grid =
[[132 110 134 111 129 114 141 148 131 106]
 [120 114 130 120 134 119 139 132 130 124]
 [128 108 135 113 131 117 139 146 135 111]
 [125 122 126 120 130 119 138 130 122 122]
 [130 103 134 103 131 105 151 152 129  99]
 [129 138 124 133 126 132 124 121 123 134]
 [128 116 133 120 130 122 135 140 134 118]
 [130 135 129 137 126 138 118 124 132 136]
 [130 124 128 122 128 122 133 134 126 120]]
Indices start at 1.
(1, 1)	132
(8, 3)	129
(5, 3)	134
(5, 9)	129
(7, 3)	133
(3, 8)	146
(4, 4)	120
(2, 8)	132
(3, 7)	139
(5, 4)	103
(5, 8)	152
(7, 9)	134
(1, 3)	134
(3, 6)	117
(2, 4)	120
(4, 5)	130
(5, 1)	130
(2, 9)	130
(6, 9)	123
(4, 9)	122
(2, 1)	120
(3, 4)	113
(4, 2)	122
(6, 8)	121
(7, 10)	118
(2, 5)	134
(8, 9)	132
(8, 4)	137
(2, 7)	139
(3, 10)	111

X =
135	137	131	150	132	114	150	147
123	118	121	121	119	131	123	126
136	143	135	156	137	112	153	151
118	109	114	115	110	136	118	124
141	145	141	154	143	111	156	145
141	143	138	155	138	113	157	147
130	135	127	144	129	121	141	139
125	118	116	124	114	134	125	127
Indices start at 1.
(1, 1) -> 135
(6, 2) -> 143
(4, 3) -> 114
(7, 1) -> 130
(8, 5) -> 114
(3, 1) -> 136
(3, 4) -> 156
(4, 1) -> 118
(5, 3) -> 141
(5, 7) -> 156
(2, 4) -> 121
(1, 4) -> 150
(1, 6) -> 114
(1, 2) -> 137
(3, 7) -> 153
(5, 5) -> 143
(5, 1) -> 141
(3, 5) -> 137

data =
[[131 126 124 120 125 119 128 124 133 129 120 126 132 132 131 135]
 [127 128 129 119 127 116 127 116 135 118 116 129 124 136 138 140]
 [125 130 127 123 122 125 129 116 135 117 126 136 126 131 137 134]
 [132 133 122 117 130 118 123 116 141 119 120 128 131 137 133 141]
 [124 128 124 111 128 112 132 119 143 121 116 131 129 140 139 141]
 [129 125 127 119 128 122 133 121 130 122 120 131 134 127 138 135]
 [128 130 128 118 134 121 137 120 138 126 120 130 128 135 133 134]
 [127 132 130 122 134 127 132 122 136 124 126 130 131 133 136 139]
 [132 133 132 122 154 127 127 139 130 129 122 129 126 131 123 130]
 [124 130 126 121 124 120 123 112 138 111 122 130 133 136 134 141]
 [129 135 131 127 131 133 130 123 131 123 129 136 125 131 133 134]
 [139 129 122 124 126 118 116 120 133 124 121 124 133 133 129 139]
 [131 128 127 121 130 121 123 119 134 118 121 132 125 130 136 138]
 [130 125 124 123 134 121 129 130 132 129 120 126 127 130 130 134]]
Indices start at 1.
(1, 1): 131
(4, 6): 118
(11, 4): 127
(7, 13): 128
(13, 16): 138
(1, 14): 132
(14, 3): 124
(11, 16): 134
(8, 12): 130
(11, 6): 133
(12, 9): 133
(7, 6): 121
(10, 10): 111
(12, 4): 124
(6, 8): 121
(9, 8): 139
(10, 12): 130
(5, 12): 131
(3, 14): 131
(5, 11): 116
(11, 14): 131
(2, 12): 129
(2, 1): 127
(14, 5): 134
(2, 11): 116
(4, 10): 119
(3, 12): 136
(12, 6): 118
(8, 5): 134
(11, 10): 123
(2, 15): 138
(3, 1): 125
(6, 12): 131
(12, 10): 124
(7, 16): 134
(2, 7): 127
(3, 16): 134

x =
[[141 121 134 110 117]
 [125 126 115 147 141]
 [143 148 144 141 119]
 [123 144 133 126 127]
 [112 139 140 144 138]
 [147 139 146 145 120]
 [147 149 137 145 111]
 [113 113 110 138 141]
 [112 117 118 111 137]]
Rows and columns are counted from 1.
(1, 1)	141
(2, 5)	141
(1, 4)	110
(6, 1)	147
(2, 3)	115
(1, 3)	134
(9, 3)	118
(6, 3)	146
(3, 1)	143
(8, 3)	110
(3, 4)	141
(7, 2)	149
(4, 5)	127
(7, 5)	111
(8, 1)	113
(4, 2)	144
(7, 4)	145
